128 stands for zero in the data rows.
Each row of this table is followed by its label. One hidden rule gives the labels. It looks at one to three of the table's principal directions, none of them among the few with the most spread.
[127  93 140 151 102 123 125 143 164 126 121 159 183 130 117 115 166 137
  49 103 107 124  71 109  80 107 157  98 124 121 119 117  77 182 120 146
 123 133 148 152 106 103 144 142 186 138 106 156] RJ
[150  93 108 163 129 144 135 103 155 113 139 117 155 147 163  84 131 128
  96 119 129 125  86 113 111 157 140 110 103 142 113 138 117 187 119 138
 133 103 118 132 128 100  86 113 160 138 122 132] YN
[165 112 124 135 167 147 138 113 159 108 124 137 130 122 118 114 165 103
  91 142  72  89 108 152 149 151 157 160 106 153 108 162 107 148 125 124
 125 148 152 142 131 123 128 156 159 121 147 149] RJ
[111 147 114 111 145 133  96 151 128 130 149 152 124 125 124 132 113 134
 118 137 108 121 138 141 141 126 121 122 126 152 144 143 134 134 153 127
 115 126 122 139 166 129 126 131 102 132 142 151] RJ
[115 158 147 110 137 111 141 136 102 125  97 146 115 101  99 154 142 103
 147 133 113 134 142 131 143 123 120 147 143 120 122 129 131  95 129 142
 128 167 141 122 118 137 150 140 118 121 136 109] RJ
[149 118  98 126 115 125 124 104 116 134 130 107 124 128 143  91 126 121
 140 124 119 135 120 136 130 139 126 111 103 113 116  98 131 153 127 152
 154 106 103 117 128 121 110  91 132 140 125 118] RJ
[129 124 119 137 135 117 100 129 155 121 142 142 149 119 144 116 128 136
 110 127 102 124 108 132 120 116 124 103 127 129 128 150 146 151 136 139
 105 106 111 152 153 113 153 119 139 108 130 145] Ra
[134 137 153 128 137 148 175  91  98 133 110  92  92 110 133 158  98 141
 165 201 156 141 175 102 167 145 111 175 124 161 142 122 135  96  96 113
 146 164 154 113 120 172 119 137 108 118 124  98] YN
[120 124 144 136 116 122 126 137 138 129 140 137 135 123 137 128 117 150
 128 139 139 121 139 109 123 118 117 134 140 125 132 134 132 120 123 114
 126 135 126 136 142 136 142 131 132 132 126 141] Ra
[113 158 112 100 136 119 121 134  99 135 126 125 107 129 125 132 107 125
 147 143 132 137 155 139 141 136 111 127 121 139 140 124 148 111 140 130
 136 124 116 118 152 137 117 113  91 135 137 110] RJ
[ 97 193 155 122 128  79 175  92 113 122  70 138 154  86 115 142 127 129
 133 185 114 147 137 122 131 118 107 133 145 167 117 135 145 121 110 159
 135 149 133 150 114 113 159 119 132 109 127  61] RJ
[118  77 149 133  51 137 147 119 115 175 129 151 148 161 145 142 153 187
 102 132 182 142 130 121  94 119 145 123 137 129 136  87  56  87 108 127
 117 139 166 141  87 150 101 153 166 142  85 133] Ra
[119 140 171 146 128  99 115 162 161 113 133 182 168  98 102 154 155 125
  87 106  92 126  92 130  85  92 132 109 166 107 116 148 143 133 134 143
  77 147 132 157 137 110 191 152 149 109 137 170] YN
[137 109 104 124 113 145  77 151 151 147 173 123 124 149 133 128  99 143
 112  92 141 122 121 142 126 105 138  93 122 114 154 132 125 138 156 105
 106  82 115 132 152 139 132 136 109 119 124 177] YN
[136 114 114 135 137 148 148 113 128 128 125  79 109 158 130 144 110 117
 123 102 179 147 119 117 120 139 138 117 117 109 143 125 140 132 109 103
 129  93 135  99  95 133 114 130 115 112 114 111] YN
[116 131 152 156 137 135  89 158 180 112 154 158 151 105 133 167 132 145
 129  95 123 121 111 131 131  86 136 121 180 112 131 170 139 124 141 105
  63 115 128 159 107 118 194 168 131  74 128 180] RJ
[148  97 125 144 128 141 148 123 136 127 138 111 137 151 134 100 131 131
 108 137 130 120 120 116 102 146 139 137 110 134 118 114 126 161 115 118
 151 130 127 120 139 123  92 115 148 164 133 132] YN
[134 126 119 139 125 136  86 153 178 122 167 139 141 131 129 131  96 134
  85  90 132 114 104 135 117 104 139  93 135 120 142 163 139 153 152  98
  88  83 114 140 152 121 155 149 115 105 133 187] YN
[157 155 106 127 163 131 134 115 133  94 110 102 107 112 104 119 125  76
 139  98 104 121 119 136 162 144 133 135 110 115 118 145 139 144 136 134
 143 117 115 105 118 122 138 126 114 114 146 123] RJ
[154 178  59  98 145  93 101 115 120 114 122 104 119 124 140  74 103  74
 133  97  99 120 119 175 150 156 123  94  86 116 108 146 173 156 160 142
 149  67  71 114 166 104 117  83  90 122 153 105] RJ
[ 93 149 206 156 132  95 142 141 163  97  77 207 183  75 111 185 204 124
 100 119  97 118  90 113 133  97 140 150 188 133 108 185  79  91 112 148
  73 195 187 184  61 111 218 201 187  64 110 127] RJ
[136 135 120 121 117 118 108 149 120 117 136 130 112 130 109 128 127 107
 144  75 134 134 126 138 125 122 121 114 134  87 129 117 135 110 146 136
 122 113 105 104 126 130 140 120 108 132 135 145] RJ
[124 137 133 132 134 128 125 136 135 127 151 116 114 132 121 148 105 130
 131  96 157 134 126 123 112 117 121 111 143  88 137 125 162 116 122 109
 112 105 115 113 130 133 149 128 109 117 126 148] Ra
[121  91 157 158 120 147 180  88 106 133  95 146 152 124 168 117 172 153
 146 191 130 132 131  86 145 166 128 178 124 176 108 123  69 121  91 155
 153 201 174 152  98 135  75 141 188 146 107  86] RJ
[137 140 102 114 135 126  95 120 147 138 143 123 119 118 136 118 109 122
 140 129 112 104 138 157 170 116 129 127 124 135 135 158 134 124 153 108
 123 101 119 144 145 139 146 140 113 102 139 140] RJ
[122 133 118 132 119 126 102 151 159 129 159 144 140 133 120 133  92 139
  90 102 140 128 118 125 108 104 126  95 137 121 147 153 146 141 149 107
  95  92 111 135 160 128 145 142 113 120 135 172] RJ
[123 105  96 120 118 133  95 143 144 148 160 125 131 141 124 116 113 132
  93  99 134 127 107 135 104 108 137  90 122  94 141 110 135 164 136 114
 127  89 114 122 135 126 136 119 124 136 124 161] RJ
[ 94 108 129 107 132 121 125 167  88 140 110 165 128 119 108 128 158 124
 140 160  93 147 148 109  99 118 111 144 140 116 124 102 144 129 130 157
 141 186 127 123 153 129 122 106 139 173 143 113] RJ
[106  73 112 124 140 167 133 164 110 125 118 143 123 151 129 107 145 140
 131 170 114 129 158  83 120 144 126 172 119 159 135 124 108 151 128 122
 160 180 138 117 150 129  72 118 150 191 140 119] RJ
[108 178 135 105 111 109 153 132  75 128 103 108 103 125 110 148  87 132
 170 149 167 162 181 111 137 133  95 138 131 144 148 102 145  89 129 134
 151 138 115  98 136 151 115 105  76 148 131  85] RJ
[106 142 114  89 106 106  98 123 105 176 133 119 118 122 124 138 111 141
 137 139 126 146 131 159 114  90 119  78 126 106 143  85 153 125 136 147
 129  96 114 134 136 126 152  97 105 113 111 111] RJ
[124 121 153 139 106 111  87 190 137 122 168 157 118 143 106 158 124 108
 156  25 170 130 124 129 109  99 113 114 180  49 142 148 144  65 162 105
  79 120 113 108 135 150 161 158 102 123 142 182] RJ
[134 106 105 115 119 134 103 106 129 150 117 140 146 101 139 101 161 141
 115 181  64 117 120 150 157 117 144 131 105 163 121 103  81 171 130 161
 151 144 142 161 116 127 136 120 160 128 119 126] YN
[137 128 138 143 132 119 128 148 151 110 119 151 150 137 113 144 140 104
  85  83 127 132  95 127 105 125 142 111 133 120 127 172 126 125 140 127
  86 123 138 136 132 121 142 161 139 106 132 146] YN
[133 136 139 158 148 159 207  75 107 100  97  80 113 142 128 129 120 124
 161 146 171 152 136  92 139 173 123 160 122 159 118 109 122 137  91 135
 163 139 137  93  76 116  67 116 131 148 122  73] RJ
[131 117 110 126 122 140 130 130 155 137 140 108 138 122  95 115  87 149
  62 151 111 132 118  97  92  91 134  92 102 130 149 100 141 203 120 122
 149 103 114 127 163 125 148 108 136 149 124 158] RJ
[138 117 152 160 108 125 161 145 132 112 131 131 151 156 114 130 134 126
 100  85 171 134 116  95  96 145 136 138 133 119 128 124  97 123 119 114
 133 142 143 113 115 141 103 151 142 162 126 143] YN
[145  99 109 137 161 169 152 105 113 130 136  97 102 148 163 116 117 130
 160 177 142 123 160 117 160 175 126 180 110 162 127 145 141 126 114  99
 146 145 139 116 141 152  66 130 123 143 143 110] YN
[112 116 124 141 126 125 169  80 105 119  88 110 139 129 160 103 146 133
 152 171 141 150 124 102 133 159 114 140 119 158 115 112 115 147  96 163
 161 140 132 123  89 105  90  95 154 138 112  56] YN
[105 170 179 151 108  85 160 133 150 107  90 178 199  97 106 136 152 135
  77 143 105 130 100 114  97 111 133 127 156 170 108 142  98 149 123 153
 117 163 149 166 110  99 157 151 162 131 127 118] YN
[127 160 134 137 146 108 150  97 142 104 116 124 140 127 151 117 121 133
 127 159 133 116 135 135 148 156 115 146 126 177 124 172 139 117 120 122
 123 118 127 144 136 118 124 130 124 112 138  98] RJ
[112 163 123 105 105  90  97 164 107 133 129 146 123 116 110 136 115 111
 158  88 139 136 150 136 142 108 106 120 147  95 140 129 134  87 159 128
 127 126 109 120 141 151 158 130  94 130 138 132] YN
[133 125 131 130  90 110 127  98 146 144 136 118 140 109 153 118 106 164
 117 168 138 128 134 135 122 108 121 115 133 134 127 117 138 134 112 120
 122 100 116 141 123 133 160 114 132 109 117 131] YN
[110 111 171 148 110 105 122 174 165 111 152 190 168 122  92 147 145 138
  28  97 124 132  77 106  48 102 129  94 154 102 137 128 123 153 119 136
  81 142 140 134 142 117 175 149 149 145 130 196] YN
[129 105 137 130 107 127 120 122 145 147 139 153 149 118 129 118 135 154
  94 169 104 118 122 133 119 111 132 127 127 156 132 123 105 146 128 136
 120 141 142 154 144 136 136 136 151 137 127 150] YN
[128 125 118 121 143 135  69 177 152 128 167 146 122 113 121 131 109 129
 134 111  96 107 138 130 138  95 124 122 140 105 140 152 154 136 161 105
 110 123 107 140 179 138 166 136 111 121 148 185] Ra
[135  56 162 187 135 168 145 109 165 120 132 139 165 158 173 127 182 148
 123 127 144 113  89 104 129 150 154 157 141 158 117 161  68 136 105 121
 108 155 180 160  80 117  91 172 197 116 106 129] YN
[128 114 129 132 132 140 124 153 133 129 129 137 131 119 105 130 141 118
 131 107 109 125 124 115 117 108 139 134 141  95 117 116 129 143 133 124
 136 147 126 124 122 126 139 135 144 142 134 149] RJ
[141 149 153 144 156 123 176 106 148  86  81 143 150 105 105 124 172 112
 106 159  82 105 121 127 149 148 144 177 127 179 101 157  94 137 112 140
 139 171 156 145  98 110 138 154 166 126 141 108] RJ
[135 106 127 142 128 149 117 122 145 128 161 133 123 135 137 132 120 144
 112 117 140 125 116 124 128 131 129 119 128 122 139 132 120 131 124 121
 108 115 130 128 131 137 127 139 131 122 123 165] RJ
[120 116 126 120 125 121 124 120 111 146 122 137 133 138 139 124 150 131
 128 134 120 138 116 140 112 132 127 111 120 127 125 113 125 125 125 156
 126 131 133 138 131 118 114 114 141 129 117 108] RJ
[126 139 130 118 129 114 103 160 119 128 144 141 120 130 123 133 126 121
 147 108 125 126 141 141 125 123 117 128 139 110 132 132 148 103 148 124
 117 131 114 124 155 138 138 125 105 134 143 144] RJ
[134 135 134 133 140 119 134 127 138  98 126 157 133 102 137 114 139 125
 101 156 100 111 128 119 139 153 120 152 120 147 115 154 125 132 117 134
 124 155 129 134 147 130 142 132 137 130 142 145] Ra
[143  85 138 137 137 137  91 165 166 120 161 160 135 121 122 115 155 118
  98 112  86  95 102 138 110 114 142 133 138 103 117 142 127 151 138 118
 108 144 130 136 149 121 154 142 151 136 146 190] YN
[122  94 135 140 119 142 128 140 143 139 141 120 137 163 127 143 130 136
  91  96 163 139  99 120  82 118 145  99 132 109 140 121 126 141 119 112
 107 105 141 121 111 118 119 137 137 126 110 140] YN
[ 98 124 147 131 114 153 142 150  92 148 130  93 103 153 122 166  96 157
 204 124 193 163 177  91 118 106 111 140 161 113 151  90 148  93 126 104
 141 135 123 101 110 143 102 117  99 147 115 102] Ra
[140 142 132 148 124 122 147 107 146 103 127 135 146 117 133 110 125 133
 109 138 125 120 121 123 138 147 125 139 125 159 119 141 111 143 122 133
 130 127 125 133 123 123 123 132 136 135 135 135] RJ
Here are more rows. What is the label of each one?
[153  98 170 158  83 101 143 118 121 141 117 151 159 135 159 124 188 109
 146  77 153 121  92 140 117 144 144 136 148  84  89 128  81  78 118 142
 116 158 158 140  79 137 119 159 175 116 108 120] -> YN
[ 95 127 129 107 119 134 114 147 122 141 126 134 118 137 119 149 117 152
 132 145 142 138 150 128 120 104 121 122 143 141 151 122 130 114 134 119
 117 122 130 128 126 125 136 126 111 127 121 121] -> RJ
[152 118 139 136 143 125 131 134 133 119 117 141 129 116 124 123 156  84
 131 102 103 107 109 132 141 139 142 146 127 101 103 157 122 117 134 127
 127 159 143 131 130 132 131 154 150 118 139 135] -> RJ
[128 126  84 102 110 116  75 146 149 143 155 113 121 152 127 104  97 125
  97  72 135 123 104 152  96 100 133  54 108  83 142 120 155 155 153 121
 121  47  85 119 156 100 145  95 108 118 118 150] -> Ra
[142 179  98 111 132 102 124  95 112 121 125 122 109 113 133 108 107  97
 158 111 127 121 139 160 181 153 110 126 114 129 123 149 135 100 149 140
 137 104 106 121 140 140 123 123  96 113 143 112] -> RJ
[155  78 143 157 117 160 144 122 137 137 145 123 132 161 132 132 150 127
 117  99 154 124 107 125 117 144 152 140 127 121 125 123  88 121 121 116
 119 138 159 122 103 143  88 160 155 140 120 150] -> YN
[119 120  97 108 120 118 119 105 126 140 116 141 137 112 135  96 138 136
 104 171  91 124 124 139 138 127 125 120 106 150 126 116 112 160 125 154
 147 125 124 141 133 120 130 107 145 136 126 114] -> RJ
[124 115 114 121 127 152 166  81  71 141 114  86  94 161 157 115 127 147
 193 175 168 149 170 124 158 177 110 163 107 169 136  88 110 101 107 143
 172 138 135 102 105 142  46  96 115 161 118  62] -> RJ
[ 95 122 142 136  76 103 118 157 136 137 136 165 167 122 116 131 122 155
  87 115 149 151 112 105  77  94 119  96 156 115 138 102 114 148 129 138
 114 125 121 132 119 123 151 125 135 150 118 151] -> YN
[119 130 108 103 138 146 104 139 129 143 152 114 102 122 111 133  94 153
 119 154 110 127 148 127 124 101 123 109 114 125 151 101 154 151 132 121
 138 109 109 124 164 131 146 104 106 135 128 152] -> Ra
[123 102 120 135 110 104  77 155 175 121 147 162 165 126 134 105 156 130
  79  81 102 110  79 140  95  98 140  86 136  92 122 141 117 160 140 135
 102  97 114 151 127  97 178 126 159 114 121 168] -> RJ
[128 108 130 142 124 130 123 143 134 123 141 144 138 143 130 131 139 122
 105  96 148 129 110 117 120 139 132 127 131 115 135 139 107 124 128 121
 115 133 142 124 123 141 120 150 135 135 127 150] -> YN
[129 145 151 142 120 104 159  99 133 124 106 161 168 115 127 129 160 130
  75 141 112 128  92 132 118 144 138 122 120 157 113 134  88 134 110 161
 119 150 159 157 113 121 130 150 163 121 115 120] -> RJ
[119  95 119 132 118 132  99 167 115 132 157 125 107 145 150 129 114 123
 169  88 174 134 149 101 131 130 108 139 146  74 143 136 146  96 136  97
 125 129 115 102 139 159 125 128 109 139 133 146] -> YN
[137  75 116 119 123 151 122 127 120 159 141 121 124 151 134  99 153 131
 114 135 112 113 111 133 107 132 149 122 103 113 119  84 103 160 120 136
 163 139 140 125 131 120  89 111 158 165 116 133] -> RJ
[107 136  95 100 114 130 117 117  93 165 143  89 101 135 142 124  77 150
 164 159 162 154 165 129 131 118 105 110 121 123 151  83 164 134 127 119
 155  95 101 106 140 143 110  85  84 143 122 102] -> YN
[113  79  65  91 131 134  95 112  98 155 127 133 124 131 168  73 149 147
 102 209  77 139 128 142 121 151 120 112  75 162 133  85 126 190 117 174
 161 125 115 132 157 115  95  61 139 161 123 103] -> YN
[165 180 108 128 149  86  93 125 181  88 135 148 155  94 132  88 138 101
 101 107  56  77 107 181 157 131 139 123 116 136  95 186 144 147 156 127
 114  93  94 163 160 102 184 131 131  95 159 160] -> Ra
[151  40 144 161  93 160  91 173 182 143 165 140 153 152 112 133 165 127
  81  44 130 117  65 127  65  79 177  93 152  54 119 104  95 168 133 108
  96 112 141 126  86 111 151 157 177 129 110 207] -> YN
[131 137 109 118 136 132 119 125 121 136 138 122 117 126 132 133 102 135
 126 152 128 134 149 132 147 133 119 132 116 149 146 140 141 125 136 119
 122 121 125 130 157 154 125 131 105 123 138 134] -> YN
[120 127 106 109 112 124 132 140  84 139 129  79  98 174 125 116  99 108
 148  79 190 158 129 119  93 145 117  92 107  85 141  75 149 131 126 129
 166  91 102  70 123 120  81  78  89 165 115  93] -> RJ
[ 88 121 146  93 103 115  91 177  88 173 166 153  84 115 119 176 102 151
 182 131 165 143 185 124 123  86  88 136 177  60 158 105 174  45 137 101
 104 152 120 110 158 186 171 132  82 132 135 157] -> RJ
[135 181 127 117 124  90  92 124 158 113 131 134 134  79 113 130 118 113
 121  97  95 114 106 162 142  91 126  89 139  95 118 134 149 137 142 140
 110  88  98 141 119 108 213 121 112  78 128 152] -> Ra
[108 146 150 129 116 116 148 142  91 114 112 153 125 119 124 135 139 127
 162 133 144 144 153 109 134 148 106 159 149 134 121 115 115  93 126 146
 138 174 130 113 118 137 109 126 118 158 135 111] -> YN
[122 101 145 149 134 136 113 151 152 125 155 145 141 141 140 146 138 140
 111 108 141 129 109 125  99 121 133 123 152 113 132 146 141 128 124 111
  88 124 134 135 126 125 140 145 135 117 129 159] -> YN
[141 157  82 106 136 135  91 139 121 130 161 107  94 147 132 119  90 108
 164  80 149 119 150 169 163 141 126 120 122 113 137 140 150 107 166  99
 125  76  93 104 144 138 108 125  70 125 148 145] -> RJ
[144 110 111 147 107 133  98 117 184 142 168 127 168 143 141 113 117 152
  49  97 131 116  72 150 100 108 160  71 115 130 135 126 104 189 132 115
 104  63 128 154 120 110 142 140 144 110 109 179] -> YN
[119 117 147 134 102 120 124 124 139 150 123 146 156 144 135 153 145 145
  97 118 145 140 102 146 103 110 145 101 141 140 136 135 104 115 130 133
  88 116 155 154 105 123 135 155 144  99 106 126] -> YN
